One turning vector, and how many steps it has turned:
The counts run from 0 to 490.
[ 0.83  0.51  2.23 -3.91 -0.55  1.90 -0.31  1.60 -1.13  0.00  3.37 -1.34
  0.26 -1.81  1.27 -0.23 -0.81  1.99 -0.54  0.72 -0.39 -1.08 -1.82 -0.45
 -0.47 -0.82  2.29  1.41 -0.46 -3.52 -0.19  2.17 -1.55  0.38  1.82 -0.13
 -1.68  0.21 -0.63  0.41 -0.18  1.83 -0.09  0.90  2.06 -1.31 -1.35  0.13] | 90
[ 0.39  2.33 -0.08 -1.11 -0.15  1.72  1.15  0.73 -0.41  0.01  1.43  0.15
  2.82 -0.48 -1.45 -1.19  1.63  0.56  0.92 -1.55 -0.33  0.31 -0.67  0.30
 -1.30 -0.78  1.39  0.09  1.86 -1.95  2.55 -0.99 -0.38 -2.47  1.56  1.48
 -3.41  0.66 -0.17  0.13 -1.23  2.57 -1.64 -0.31  2.42 -1.52 -1.90 -0.37] | 135
[-0.36  2.01  1.35 -0.62 -0.30  0.71  0.53  1.18 -0.26 -0.36  1.24  0.10
  1.07 -2.20 -1.38 -1.32  0.64  1.10 -0.27  0.02 -0.63  0.79 -1.85 -0.14
 -2.03  1.28  1.50  1.55  0.95 -1.80  3.10  1.37 -1.03 -1.14 -1.51  2.55
 -2.00 -2.54  0.37  0.03 -1.45  0.50 -3.05  1.43  2.79 -0.78 -1.07  2.10] | 315
[ 1.70  3.15  2.05 -1.81  0.64  0.07  0.92 -0.34 -1.01 -1.28  0.42 -0.47
  0.70 -1.20 -0.79 -0.62  1.14  0.25  0.01  0.34 -1.22  1.52 -1.23 -1.63
 -3.06  0.96  2.39  1.93 -0.68 -1.22  2.36  2.11  0.93 -0.97 -2.60  1.58
 -0.81 -0.73 -1.41 -0.47 -1.70  0.89 -3.04  1.01  2.57 -1.02 -1.12  0.38] | 184
[ 0.30  1.73  1.31 -0.79  0.96  2.26  3.32 -1.58 -0.29  0.90  0.50  0.04
 -0.32 -3.25 -2.25 -0.69 -1.18  2.37 -0.54  1.54  0.18 -1.48 -1.25  0.06
 -0.98 -2.03  0.38  1.55 -0.97 -2.88  0.57  1.49  0.95 -1.70  2.13 -2.07
 -2.05  0.85 -0.50 -1.17 -0.80  0.13 -1.23 -0.03  2.08 -1.10  0.24 -0.58] | 421
[-1.21  0.94  2.33 -0.47  0.23  1.37  1.12 -0.07  0.40 -0.45 -0.12  1.39
 -0.63 -0.90 -1.28 -0.61 -1.73  0.87  0.98 -0.66 -2.30 -0.05 -0.94 -1.34
  0.48  1.21  3.05  0.67 -0.26 -1.61  1.51  2.36 -1.24 -0.84 -0.28 -0.97
 -1.44  0.63 -2.06  1.06 -2.64 -0.87 -3.76  2.06  0.35 -0.24 -1.90  2.31] | 23
[ 1.32  2.11  1.50 -1.66  0.88  0.87  0.80  1.23  0.61 -0.98  1.83 -0.75
  0.42 -1.06 -1.32 -1.88 -0.37 -2.73  0.80 -0.98 -1.24  0.32 -0.52 -1.67
  1.27  1.89  1.25  0.20 -0.31 -0.59  3.75  2.44  2.24  0.07 -1.86  0.32
 -2.37  0.11 -0.19 -1.15 -1.23  0.13 -3.24 -0.72  1.57 -0.02 -0.64  0.29] | 180
[ 1.07  0.60  0.50 -1.23 -0.05 -1.38  1.05 -0.41  0.40 -0.14  1.21  0.58
 -0.21 -0.89 -0.92 -0.47 -1.22  1.94 -0.74  1.39 -0.78 -0.42 -0.74  0.57
  0.65  2.97  1.49  2.82 -1.68 -4.71  2.28  2.74  1.07  0.02  1.03 -0.56
 -1.10 -1.75  0.91 -0.58 -0.33 -0.11 -3.29  3.11  0.17 -1.56 -0.82  0.34] | 233
[ 0.68  1.80  1.94 -2.50  1.39  1.02  1.11  0.97 -0.70 -0.79  2.45 -2.03
  1.07 -1.91 -1.26 -2.83 -1.26 -0.98  0.78  0.01 -2.75  0.04 -0.60 -2.23
  1.16 -1.31  0.33  1.12  0.87  1.89  2.18  3.03  1.48 -0.16  1.51 -0.45
 -1.53  1.34 -2.11 -1.16 -0.35  0.39  1.11  0.56  0.02 -2.45 -1.28  0.02] | 39
[-0.76  3.90  1.45 -0.39  1.07  1.06 -0.47 -0.29  0.44  0.80  2.27 -1.05
  1.80 -1.23 -1.71 -1.33  0.55  0.25  0.07  0.46 -0.33 -1.06 -0.57 -1.25
  1.63 -0.14  1.04  0.58 -0.60 -2.84  3.86  0.52  0.83 -3.50 -0.68 -0.45
 -2.56  0.65  1.42 -1.36 -0.78  1.78 -0.51 -0.78  1.24 -1.00 -0.87 -2.01] | 264
[ 0.34  1.49  2.35 -2.94 -0.08  0.86  1.44 -0.08 -0.04 -2.77  0.83  0.12
  2.47  0.87 -0.47 -0.39 -1.02 -0.57  0.10 -0.13 -1.04  0.82 -1.80 -1.08
 -0.73 -0.54  3.52  1.81 -1.89 -1.45  0.72  2.19 -0.57 -1.74  2.66 -1.11
 -1.54 -0.52 -1.21  0.66 -1.15  0.00  0.60  1.50  2.28 -0.01 -1.85  1.63] | 353
[-0.12 -0.27  3.17 -1.68  1.34  2.06  0.89  0.90  1.41 -0.45  1.71  0.53
  1.34  0.01 -2.41  0.75 -0.97  2.11  1.46 -1.54 -2.74 -0.30 -0.38 -0.51
  2.17 -0.15  1.01 -0.31 -0.17 -2.26  0.75  2.28  0.07 -2.07 -0.93 -2.32
 -1.83  0.59 -0.23  1.29 -2.14  0.40 -2.22  1.77  1.54 -0.32 -2.08  0.96] | 408
[ 0.34 -0.06  0.92 -1.96 -0.02  1.33  2.84 -0.88 -0.87 -1.43  3.49 -0.88
 -1.35 -2.22 -0.94 -3.00 -1.17  0.03  0.03  0.07 -0.59  0.68 -1.24  0.48
 -1.31 -1.26  0.06  0.33 -0.52 -2.35  0.26  1.62 -0.39  1.55  3.44  0.21
 -3.00  0.27 -0.54 -1.65  0.97  0.84 -1.00 -0.06  0.93 -2.50 -0.55  0.95] | 299
[-0.51  1.71  3.36 -1.38  0.50  0.93 -0.36 -0.23  1.00 -0.80  3.07 -0.81
 -0.01 -0.84 -1.60 -0.62 -0.92  2.05  0.30  0.34 -0.61  0.24 -1.21  0.81
  1.99 -0.46  1.49 -0.64 -2.17 -4.11  0.61  2.54 -0.28 -2.80 -0.46 -2.08
 -0.15 -0.33  1.47 -1.44 -0.63  0.62  0.47  2.17  0.98 -1.78 -1.00  1.17] | 403
[ 0.08  1.40  3.27 -2.14  0.37  1.35 -0.01  0.29  1.21 -0.82  3.03 -1.26
 -1.05 -0.52 -1.76 -0.51 -0.39  2.52  0.21  0.06 -0.18  0.29 -1.77  0.85
  0.96 -1.07  1.72 -0.90 -1.71 -3.52  0.17  2.26 -0.71 -2.91 -0.23 -1.75
  0.05 -0.13  1.36 -0.84 -1.06  1.15 -0.63  2.31  1.69 -1.83 -1.71  0.79] | 402
[ 0.35  0.90  3.45  0.78  2.12  1.75  2.17  2.12  1.48 -1.75  0.99 -0.15
  0.57  0.99 -1.61 -1.13 -0.08 -0.75  1.02 -1.67 -3.29 -0.56 -0.30  0.13
  0.52  0.29  1.50  0.31  1.31 -0.69  1.56  1.95  1.97 -3.14  0.56 -1.29
 -2.35  2.28 -0.78 -1.36 -0.63 -0.85  0.26  0.42 -0.63 -1.00 -1.77  1.71] | 199
[ 0.66  0.05  2.22  1.12  1.41  1.54  2.66  2.99  1.53 -1.19  2.04 -1.16
  0.68 -0.26 -1.83  0.03 -0.15  0.24 -0.19 -1.80 -2.29 -1.28  0.10  1.40
  1.03  0.18  0.63  0.49  1.66 -2.04  1.20  1.70  1.86 -2.77  1.73 -0.36
 -2.65  0.29  0.99 -1.60  0.01 -0.73  1.00  1.65 -0.29 -1.07 -2.38  2.37] | 67
[-0.19  2.74  0.67 -0.40 -0.60  0.70 -0.46  2.03  0.78 -1.17  2.37 -1.19
  1.57 -3.25 -0.70 -2.01 -0.69 -0.24 -0.18 -1.38 -0.66 -0.30 -0.40 -0.43
  2.02  0.47  3.08  0.07  0.81 -1.90  2.66  0.57 -1.18 -2.43  0.89  0.31
 -1.88 -0.32  0.10 -0.58 -1.37  1.55  0.27  0.95  1.43  0.18 -2.23  3.23] | 11
[-1.73  0.44  2.23 -0.12  2.49  1.57  2.72  0.16  0.42 -0.96  3.03  0.34
  1.05  1.84 -2.14 -1.93 -1.25 -1.77  0.94 -0.89 -2.25 -0.77  0.02 -1.66
  0.30 -0.06 -0.29  0.21  0.92 -0.26  2.73  0.33  1.02 -1.88  1.02 -1.16
 -4.55  0.80  0.49 -0.73 -0.43  1.45 -1.28 -0.62  0.83 -0.37 -0.65 -0.85] | 124
[ 2.47  2.86  0.84 -0.44  0.85 -0.65  1.39  1.02  0.45 -0.87  0.58 -1.37
  3.35 -1.22 -2.12 -0.49  1.43  0.16 -0.70 -0.34 -1.28  0.40 -0.10  0.76
  0.34  1.04  0.45  1.90  0.18 -2.06  3.09  2.09  3.51 -2.63 -0.03  1.16
 -1.85 -0.45  0.72 -1.95 -0.26 -0.06  0.10  1.18  0.63 -2.06 -1.74  0.06] | 57
[-0.40  0.95  3.50  0.72  1.91  1.97  2.96  1.96  0.79 -1.20  0.67 -0.06
  1.02  1.57 -1.82 -0.73 -0.90 -1.06  1.00 -1.32 -3.39 -0.37 -0.45 -0.48
  0.11  0.07  1.74  0.68  1.18 -0.28  1.47  1.68  1.11 -3.31  0.47 -0.87
 -2.25  1.11 -1.02 -0.38 -0.93 -1.41  0.04  1.34 -0.39 -0.51 -2.25  1.76] | 200
[-0.52  0.32  3.30 -1.31  1.00  1.04  1.82 -1.51  0.21 -0.19  0.86  1.04
  1.58  0.16 -2.35  0.33 -1.98  3.58  0.69  0.29 -2.38  0.13  0.03 -0.32
  0.42  0.01  1.46  0.63 -1.97 -3.09  0.24  1.82  0.28 -1.84 -1.37 -2.33
 -1.54 -0.50 -0.89  0.86 -2.08 -0.04 -2.26  2.16  1.21 -0.53 -1.11  0.88] | 410
[ 0.74  1.58  1.64 -0.38  1.88  1.35  1.80 -0.54  1.68  0.42  0.43  0.84
  0.14 -1.52 -2.69 -0.58 -0.62  2.18  1.04 -0.02 -1.21 -1.14  0.41  0.15
  2.63  0.23  0.24  0.17 -0.55 -3.59  1.49  1.68  2.57 -1.21 -0.29 -3.07
 -2.15  1.87 -0.20 -1.14 -1.37 -0.21 -2.76 -0.38  0.37 -1.14  0.10 -0.80] | 414
[-0.95  1.48  0.42 -1.42  0.68  1.39  1.39  1.32 -1.01  1.02  1.46 -0.32
  1.36 -4.29 -1.50 -2.90 -1.88  1.46  0.05  1.31 -0.52 -0.66 -0.37 -0.99
  0.38 -0.77  1.41  1.18  1.83  0.18  2.44  1.77 -0.87 -0.13  1.82  0.30
 -2.14 -0.91 -1.88  0.14 -2.07 -0.87 -1.85  1.15  1.48 -0.77 -0.52  2.54] | 163
[ 0.27  2.08 -0.45  0.03  0.33  0.05  2.46 -1.69 -0.76  0.31  0.86 -0.08
  1.09 -3.46 -1.45 -2.94 -0.84  2.45  0.22  0.94 -0.87 -0.11  0.12  0.96
 -0.05 -0.57 -0.15  1.71  0.42 -2.56  2.08  1.15  1.01 -0.20  3.44 -0.66
 -3.59  0.82 -1.51 -1.71  0.26  0.07 -0.44  0.11 -0.55 -2.88  0.05 -0.09] | 291
[ 0.54  0.70  2.50 -2.75  0.89  0.70  1.68  0.14  0.34 -2.53  1.82  0.60
  1.73  0.83 -1.23 -1.16 -1.20  0.15  1.01  0.15 -0.42  1.27 -1.17 -0.88
 -0.03  0.17  2.83  0.53 -1.53 -2.06  0.88  1.50 -0.03 -0.99  0.52 -1.82
 -1.30 -1.80 -0.11  0.88 -2.02  0.83 -1.60  1.06  3.16  0.64 -0.05  2.74] | 485
[-0.85  1.05  3.18  0.10  2.33 -0.60  2.72 -1.85 -0.57 -1.72  3.02 -0.21
 -0.96  0.67 -1.35 -2.41 -1.12  1.19  0.51  0.55 -2.06  0.35 -0.48 -0.72
 -2.18 -1.51 -0.28  1.60 -0.88 -1.49  1.01  1.73  0.20 -1.63  1.46 -1.92
 -2.74  0.35  0.37 -1.75  0.68  2.14 -0.04  0.60  0.86 -2.25  0.11 -0.29] | 120
[ 0.84  0.25  0.69 -2.26 -0.13 -0.39  0.50  1.55  0.98 -1.30  2.51 -0.33
  2.92  0.09 -0.58 -0.79 -1.72 -0.56 -0.10 -0.32 -1.94 -0.46  0.10 -0.05
  2.98  2.29  1.54  2.00 -1.23 -3.40  2.44  2.59  1.04  0.47  1.70 -0.51
 -2.43 -1.14  0.53  0.03 -0.03 -0.32 -0.28  1.89 -0.57 -0.69 -1.71  1.15] | 227
[-0.38  0.25  1.66 -0.93 -0.84  0.45  1.12 -0.38 -0.36 -2.36  2.25  1.12
  1.30 -0.38 -0.64 -1.44 -0.19  2.48  1.38 -2.20 -1.81  1.81 -0.14  1.07
 -0.91 -0.41  2.65 -0.04 -0.13 -3.28  0.07  0.58 -2.03 -1.10  1.33  0.06
 -2.27 -0.34 -1.03  0.58 -0.97  1.23 -0.66  2.08  1.14 -1.77 -1.85  3.56] | 146
[-1.16  1.03  2.81 -1.28  2.62  1.89  1.25  1.26 -0.07  0.92  3.31 -0.55
  0.04  0.59 -1.43 -0.78 -0.97 -1.08  0.28 -0.09 -1.96 -1.72  0.50 -1.87
  0.74  0.90  0.27 -0.25  0.43 -1.41  2.81  0.86  1.14 -1.26 -1.08 -0.43
 -3.67  0.98  0.37 -0.38 -1.04  1.79 -2.59 -0.07  0.87 -0.08 -1.24 -1.79] | 256
[-1.11  0.10  0.96 -1.99 -0.06  0.92  2.00  0.18 -0.79 -1.38  4.23 -0.30
  2.34 -1.42 -0.96 -2.95 -2.18 -1.92  0.21 -0.90 -2.40  0.46  0.19 -0.72
  0.91  0.74 -0.20  0.90  0.20 -1.11  2.70  1.67 -0.16  1.69  1.26  1.08
 -4.38 -1.39 -0.06 -0.67  0.43  0.53 -0.50  0.17  0.79 -0.87 -0.86  1.90] | 303
[ 1.25  1.90  0.46 -1.04 -0.28 -0.22  0.45  0.77  0.16 -0.87  2.86 -0.36
  0.87 -1.82 -0.89 -2.83  0.55 -0.96  0.33 -1.11 -0.86  0.98  0.10  0.38
  0.62  2.57  1.03  0.78  0.47 -2.79  3.76  1.55  1.63  1.53 -1.27  2.08
 -3.46 -1.19  0.38 -1.84  0.19  0.68 -3.15 -0.38  1.00 -1.59 -0.40  0.74] | 311
[-0.30  0.03  2.58  1.03  1.36  1.03  2.43  2.56  0.77 -1.11  2.10 -0.59
  1.89  0.01 -2.08 -0.01 -0.92  0.57 -0.32 -1.64 -3.01 -1.36  0.39  0.89
  0.31  0.25  0.65  0.93  1.52 -1.83  0.99  1.65  0.88 -2.74  0.95 -0.07
 -2.50 -0.38  0.55 -0.61 -0.29 -1.02  0.86  2.28 -0.16 -0.29 -2.28  2.64] | 68
[-1.25  1.02  0.92 -0.53 -1.05  1.21  1.03  0.49  0.66 -1.92  2.07  0.49
  3.24 -0.78 -1.80 -1.52 -0.16  0.96  1.20 -2.14 -1.34  0.64 -0.44  0.58
  1.17 -0.72  1.91  0.00  1.06 -2.22  1.60  0.74 -2.20 -2.08  1.84  0.06
 -2.89 -0.72  0.58  0.14 -1.28  0.72  0.56  1.84  1.01 -0.88 -2.36  3.31] | 144
[ 0.70  0.46  1.37 -0.83  1.34  2.65  1.44  3.38 -0.66  2.02  1.48  0.44
  1.44 -0.51 -0.19 -0.14 -1.14  1.29 -0.50  0.02 -2.10 -2.13  1.03  0.63
  0.45  1.17  1.92  0.98  2.21 -3.03  1.02 -0.04  1.24 -0.23  1.15  0.56
 -4.18  1.05 -1.77  0.63 -0.92 -0.34 -2.34  0.69 -0.34 -0.22 -1.98 -0.27] | 78
[ 1.09  1.13  1.92 -1.06  1.03 -0.50  0.97 -0.43  0.22 -0.70  0.24  0.42
 -1.09 -1.51 -1.21 -0.39  0.96  3.73  1.49  1.34 -1.20 -0.88 -2.02 -1.36
 -1.66 -0.17  0.08  2.85  0.76 -1.67  1.72  3.16  0.32 -0.63 -0.15 -0.69
 -1.37  0.23 -0.48  0.17 -1.39  2.26 -3.19  0.97  2.48 -2.55 -0.21 -0.70] | 109
[ 0.37  3.56  0.66 -0.95 -0.18  0.07  0.74 -0.31 -1.73 -0.19  1.71 -0.35
  0.95 -2.42 -0.29 -2.00 -0.37  0.90 -1.30  0.61  0.81  0.77  0.04  0.29
 -2.19  0.16  3.63  0.61 -1.00 -3.72  1.74 -0.18 -1.21 -1.95  0.68  1.03
 -1.75 -0.93 -0.63 -0.87 -0.68  1.92 -1.50  1.08  1.74 -0.09 -1.51  1.28] | 6
[ 0.20  1.55  1.78  0.81 -1.10 -0.20  0.57  0.19  0.80 -1.38  1.79 -0.58
 -1.10 -2.35 -0.27 -1.87  1.85  2.18  0.41 -0.64 -0.86  0.24 -2.01  1.54
 -1.55 -0.08  0.49  1.78  1.13 -3.48  1.78  1.95 -0.70 -0.70  0.86  1.15
 -2.19  0.41  0.32 -2.25  1.04  1.04 -0.50  0.73  0.92 -3.85 -0.59  1.33] | 450
[-0.73  1.98  2.30  0.75  0.01  0.08 -0.25 -0.67  1.20 -1.37  2.06 -0.09
 -0.98 -2.08 -0.75 -2.19 -1.75 -0.07  0.62 -0.83 -1.52  0.71 -0.07  0.01
  2.38  1.18  3.33  0.01 -1.67 -3.43  1.80  2.12 -0.63 -1.07 -0.04 -1.53
 -1.21  0.81 -0.51 -1.60 -0.73  0.02 -0.44  1.85 -0.84 -0.87 -1.58  3.50] | 18
[ 0.51  1.97  2.15 -0.40 -0.18  0.37 -0.05 -0.92  1.22 -2.43  2.35 -0.82
  1.52 -1.02 -1.08 -1.12  1.10  1.55  1.71 -1.93 -1.86  0.41 -0.44  0.18
  2.17 -1.17  0.96  0.01 -0.71 -2.98  1.53  1.32  0.35 -2.39  0.57 -2.17
 -2.30  2.18  0.18 -1.41  0.03  2.39  1.41 -0.37  0.73 -2.39 -1.24  0.33] | 273
[-0.65  0.03  1.30  0.38  1.73 -0.13  2.16  2.15  0.61 -0.26  3.50 -1.45
 -1.35 -0.85 -1.09 -1.92 -1.93 -0.91 -0.92  0.12 -2.10 -2.08 -0.39  0.00
  1.00  0.50  0.43  1.10  1.17 -0.62  2.24  2.13  0.63 -1.30  3.49 -0.21
 -2.16  0.44  0.71 -2.31  0.49  0.40  0.12  2.21 -1.25 -1.55 -2.34  1.06] | 377
